0: [166  75 119 110 104 130 144  76 131 100 156 136  92 174  98 200]
1: [106 108 142 158 112 149 152  79 182 140  98 188 129 150 154 153]
2: [145 110 112 162 142 108 128 152 158 125  90 132 142 167 134  88]
3: [158  73 109  83 112 164  40 191 106 159 174  78  82 163  66 141]
4: [ 79 113 106 109 142 135 145 135 158 143 109 128 121 121  48 166]
5: [ 95 133 139 145 111 107 117 169 157 153 144 146 129 146 148 101]
6: [136 118 132 122  86 128  70 104  98 100 128 137 140 164 159  89]
7: [133 125 150  57 134 178 119 142 120 149 129 176  59 120 130 148]
8: [140 144 124 109  93 152  52 163 108 161  86 105 113 140 139 124]
9: [154 119 120  64 187 158 140 121 136 113 191 162 133  48 107 142]
10: [127 103 103 139  90  54 110 146 130 158 125 131 155 143 119  89]
11: [130 171 151 111 148 164 121 127 119 146 146 119 103 103 176 109]
12: [ 81 125 120 131 157 141 201 113 206 125 117 148 150 109 112 124]
13: [135  90 112 109 143 142 179 138 139 127 106 184 121 128 100 148]
14: [ 92 161 132 138 197 165 169 128 151 161 143 127 170  67 162 159]
15: [110  95 129 154 108  56 123 127 173 147 134 123 173 125 124 119]
16: [140 110 142  92 142 155 113  58  94 133  90 139 113 102  87 130]
17: [128 186 137 158 124 115 139 142  91 125 114 122 137  84 184 115]
18: [ 96 131 145 184 123 134 109 191 133 128 117 113 162 122 151  82]
19: [143 120 174  94 110 154  77  99  74 102 107  90 123 140 128 121]
20: [137 126 134  81 130 132 149  66 158  72  94 158 166  96  73 106]
21: [111 143 122 129 109 107 143 153 138 156 128 129 150 145 164  88]
22: [110 163 194 111 130 113 131 117  91 107 138 159 154 115 219  97]
23: [107 181 101 148 106 126  90 181 100 101  83  72 133  60  92 107]
24: [101 142 113 232 134  80 212  94 157  94  69 154 127 180 197 107]
25: [150  94 156 153  92 119 124 106 119  96  93 129 103 185 114  97]
26: [145 142 106 122 145 119 126 158 134 132 132 102 147 109  71 115]
27: [112 135 178 131 112 136  97  96 131 106 127 139 126 123 138 106]
28: [167 126 111 145 102 129  48  70 100 121 119 109 120 153 120 140]
29: [120  57  71 136 122  94 211  94 231 174 157 131  82 194 136 156]
30: [120 134 124 174 115 106 125 158 147 155 123 118 148 143 149 137]
31: [169 130 120  99 108  88 172 118 106 154 217 100 135  87 109 146]
32: [101 151 141 133 143 119 108  87  92 144 117 131 121 109 182 120]
33: [129 152 120 164 104 131 116 204 167 160 184 108 140 151 124 149]
34: [ 94 146 147 160 113 113 192 114 101  86 131 141 164 109 162  71]
35: [113 146 101  84 123  99  83 201 123 141 138  91 183  75  41 114]
36: [119 135 146 151 152 112 189  99 124 101 118 117 146 126 174 152]
37: [121 143 163 118 143 134 120 114  97 107 151 157 137 144 220 116]

[106 179 131 109 141 130  93 195 102 155 170  96 190  59 131  91] 35 26 18
[120  96 113 168 131 131 156 137 167 155 126 105  97 198 131 208] 30 0 29
[144 127  59 109 102 146 142 143 186 226 201 116  99 181  88 212] 33 29 4
[161 149 158 112 118 116 124 156  69  76 117 144 118 101 116  64] 27 17 19
[104 132 138 170 158 133 151  94 178 143  88 193 130 152 180 143] 1 36 12
[102 142 109 108  91 120  94 234 127 156 136  77 169  64  49 111] 35 26 23
[170  96 152  82 157 136 160  23 115  72  72 205  68 150 123 130] 16 20 13
[158 106 157 115 182 127 145 128 125 138 119 182 123 147 145  98] 13 2 37
[170 149 137 124 137  89 121 165  84  80 137 144 130  85 139  83] 17 26 27
[109 144  97 192 151 122 202 145 161 112 127 114 156  95 173 116] 36 34 12
[160  95  67 116 133 104 127 111 193 226 209 113  89 176  71 186] 29 0 33
[128  95 133 124 128 148 133  54 125 128 179 138 113 149 119 180] 0 16 27
[108 125 127 105 140 158 136 149 134 114 134  85 191  90  99 113] 26 35 18
[118  94 176 114 139  91 112  44 140 141 182 181 190 130 185 107] 37 27 22
[ 97 170 139 152 102 171  18 208  93 117 135  54 170  79 116 117] 23 18 8
[161 131 132 117  95 144  87 188 172 172 146 124 128 146 117 154] 33 30 8
[141 131 139  91 153  97 136  50  48 108 119 141  97  68 157 100] 32 16 27
[150 117 139 132 142 117 139  39  58  84 125 111 130  85 114 143] 16 19 32
